Look-ups in named tables: a row name and a column name give one cell, copied from the table.

gogusas
         lut  vema  met  sogesap  romepet  gelaz  bez  fef  totura
luv      101    65   89      144       88    110  189   59     127
tupubas    1    93   56       98      131    144   47  129     148
saripul   47   112  148       49      105    101   57  120      64
totabe   132   137   82      126       99    206   73  156     155
suv      221   109  163       71      126     95  162   86      40
lak      119   138   72      112       82    185   92  186     160
tevume    90    88  166       25      158    186   95  115      48
narab    224   120  141      138       79     69  162   80      52
mav       14   103   44      150       82     95   53  114     159
nid      128   137   74      124       95    205   75  166     158
nisafot  109   113  101       83       73     57  156  193     131

vema of nisafot: 113
fef of saripul: 120
met of narab: 141
lut of suv: 221
gelaz of saripul: 101
lut of narab: 224
lut of tevume: 90
totura of tupubas: 148
bez of saripul: 57
bez of tevume: 95
vema of narab: 120
romepet of lak: 82
sogesap of tupubas: 98
Row with the largest romepet: tevume

lem.csv
,ker,videvu,vor,zus,gazole,zonelo,zav,gubog
latif,140,75,71,144,97,104,137,95
fela,82,58,117,58,93,32,136,71
mog,179,92,67,48,157,74,57,156
devun,151,106,120,78,80,153,95,73
tus,138,118,112,86,101,115,91,104
satekes,148,54,58,196,94,130,101,109
vosafi,105,74,105,79,95,77,145,85
dazufut,164,53,146,80,175,131,117,134
divimim,138,33,65,183,89,106,120,99

zus of fela is 58
videvu of fela is 58
gazole of vosafi is 95
zav of divimim is 120
zav of tus is 91
zav of vosafi is 145
gazole of fela is 93
zus of latif is 144
vor of satekes is 58
zav of satekes is 101
videvu of satekes is 54
vor of vosafi is 105
vor of devun is 120
gazole of divimim is 89
vor of fela is 117
Which row has the largest zav? vosafi

dezuni =
cols = bupo, gedalu, mazi, pizeme, das
tamaf: [80, 185, 136, 160, 170]
nagas: [226, 185, 136, 160, 151]
vesir: [143, 20, 58, 160, 152]
vudake: [106, 185, 136, 160, 71]

bupo of nagas: 226
mazi of vudake: 136
pizeme of tamaf: 160
gedalu of nagas: 185
das of vesir: 152
das of nagas: 151
gedalu of vudake: 185
mazi of nagas: 136
bupo of vudake: 106
bupo of vesir: 143
pizeme of vesir: 160
bupo of tamaf: 80
mazi of tamaf: 136

leso =
|  | bubipi | peva | vif | masimiz | gemik |
|---|---|---|---|---|---|
| kot | 161 | 149 | 94 | 85 | 178 |
| depop | 56 | 180 | 148 | 124 | 162 |
| zimemu | 158 | 107 | 127 | 92 | 133 |
| mar | 201 | 100 | 177 | 147 | 169 |
| ter | 187 | 150 | 71 | 162 | 77 |
| rumifo | 117 | 161 | 197 | 158 | 56 |

vif of zimemu = 127
gemik of kot = 178
vif of kot = 94
peva of depop = 180
bubipi of mar = 201
peva of kot = 149
vif of mar = 177
gemik of depop = 162
masimiz of zimemu = 92
vif of rumifo = 197
masimiz of ter = 162
gemik of rumifo = 56
masimiz of kot = 85
vif of ter = 71

purit:
cols = kepofid, degur, saboze, zudig, likoz, gogadi, tiv, ped, dak, dab
vos: [177, 129, 104, 152, 219, 142, 130, 119, 95, 132]
nez: [103, 172, 194, 106, 162, 149, 73, 161, 112, 119]
bovadil: [141, 176, 90, 141, 56, 123, 135, 126, 72, 97]
rem: [218, 172, 150, 31, 141, 78, 176, 153, 123, 92]
leder: [181, 177, 163, 123, 114, 167, 80, 193, 73, 116]
por: [165, 121, 104, 192, 170, 129, 172, 116, 87, 140]
nadok: [180, 165, 71, 116, 177, 106, 144, 127, 81, 116]
fevobe: [134, 78, 168, 103, 124, 102, 99, 139, 140, 180]
vun: [103, 174, 99, 99, 134, 212, 104, 70, 65, 99]
mukiz: [158, 105, 154, 144, 73, 152, 145, 29, 94, 116]

leder, dak -> 73
bovadil, kepofid -> 141
nez, zudig -> 106
por, ped -> 116
nadok, dab -> 116
nez, saboze -> 194
bovadil, saboze -> 90
por, saboze -> 104
vun, saboze -> 99
bovadil, tiv -> 135
mukiz, dak -> 94
mukiz, tiv -> 145
rem, kepofid -> 218
vos, dak -> 95
nadok, ped -> 127
Which row has the largest saboze? nez

tumagir:
,guvuso,nurusen
daden,114,224
gos,114,41
kavo,94,160
nutar,110,174
sala,125,180

sala, guvuso: 125
gos, guvuso: 114
kavo, guvuso: 94
daden, nurusen: 224
daden, guvuso: 114
kavo, nurusen: 160
nutar, guvuso: 110
nutar, nurusen: 174
gos, nurusen: 41
sala, nurusen: 180
Which row has the largest nurusen? daden

Table rafu
,fomobu,tizi,zipapam,bak,miz,tok,tepo,kubo,salop
gufudar,-86.55,-18.53,42.44,-12.40,-57.68,26.65,46.87,23.16,-9.03
poku,-63.26,-1.34,5.51,75.87,-12.41,77.46,56.46,-13.89,-27.27
ditu,-82.03,20.26,-59.23,48.49,14.18,-50.05,-14.54,-64.24,40.45
lig,-50.70,-50.51,9.05,-21.63,63.24,29.18,-77.47,-53.75,-45.40
kopatug,-65.95,-91.44,-75.41,-9.16,5.19,-46.56,32.38,-60.79,-21.89
fekub,9.42,30.90,-29.53,0.82,-2.19,-83.80,-32.37,-45.26,-41.77
pedufe,-37.29,-8.44,-50.89,-21.29,15.82,-15.72,-81.60,-19.85,9.37
gukifoz,-33.77,-6.61,-27.77,-15.11,8.43,38.64,-61.13,7.25,5.68
susago,-21.07,-9.36,26.86,-25.02,8.27,54.05,-30.06,10.29,-81.95
vetes,-79.24,17.19,49.02,71.94,-65.69,17.64,61.75,-4.30,-37.84
pog,-69.32,-89.92,15.73,-15.22,14.11,52.44,-50.14,5.00,-28.60

fomobu of pog = -69.32
kubo of gukifoz = 7.25
tizi of ditu = 20.26
tok of gufudar = 26.65
tok of lig = 29.18
fomobu of kopatug = -65.95
bak of ditu = 48.49
salop of lig = -45.40
fomobu of fekub = 9.42
Which row has the largest fomobu? fekub

mevan:
	rol	demiba
rese	-149	21
fere	140	759
bazuka	-131	427
tezabi	353	-545
rako	141	-410
kapama	-8	509
tinaz	-333	57
foga	-425	-33
kideb	189	830
kuz	592	866
sesobof	-64	-394

What is the rol of kideb in mevan?
189
What is the demiba of bazuka in mevan?
427
What is the rol of rako in mevan?
141
What is the demiba of tezabi in mevan?
-545
What is the demiba of rese in mevan?
21
What is the demiba of kapama in mevan?
509
What is the rol of fere in mevan?
140
What is the demiba of tinaz in mevan?
57
What is the rol of kuz in mevan?
592
What is the rol of foga in mevan?
-425
What is the rol of rese in mevan?
-149
What is the rol of tinaz in mevan?
-333

puba:
,mok,kun,nopebel,gobas,reg,gasa,nepazo,nos,saf
bakop,0.7,0.5,0.7,0.3,0.3,0.3,0.7,0.2,0.7
vula,0.4,0.4,0.4,0.4,0.3,0.6,0.5,0.5,0.4
tukan,0.4,0.6,0.5,0.5,0.6,0.4,0.4,0.4,0.4
tivu,0.6,0.6,0.7,0.4,0.4,0.3,0.5,0.3,0.4
zop,0.4,0.4,0.4,0.3,0.2,0.6,0.6,0.5,0.5
vav,0.6,0.4,0.6,0.2,0.4,0.6,0.6,0.6,0.4
zak,0.6,0.6,0.7,0.4,0.4,0.4,0.5,0.3,0.4
pura,0.3,0.8,0.4,0.7,0.4,0.2,0.4,0.2,0.6
gopa,0.5,0.5,0.5,0.5,0.4,0.5,0.5,0.5,0.5
kezog,0.3,0.6,0.3,0.6,0.4,0.4,0.3,0.4,0.4

What is the nepazo of zak in puba? 0.5
What is the nopebel of vav in puba? 0.6
What is the nepazo of zop in puba? 0.6
What is the gobas of tivu in puba? 0.4
What is the saf of tukan in puba? 0.4
What is the gasa of bakop in puba? 0.3
What is the gobas of tukan in puba? 0.5
What is the nos of zak in puba? 0.3
What is the saf of kezog in puba? 0.4
What is the gasa of kezog in puba? 0.4
What is the nos of vula in puba? 0.5
What is the nos of zop in puba? 0.5
What is the nos of tivu in puba? 0.3
What is the nopebel of vula in puba? 0.4
What is the mok of vav in puba? 0.6
What is the nopebel of pura in puba? 0.4
What is the gasa of pura in puba? 0.2
Row with the largest kun: pura

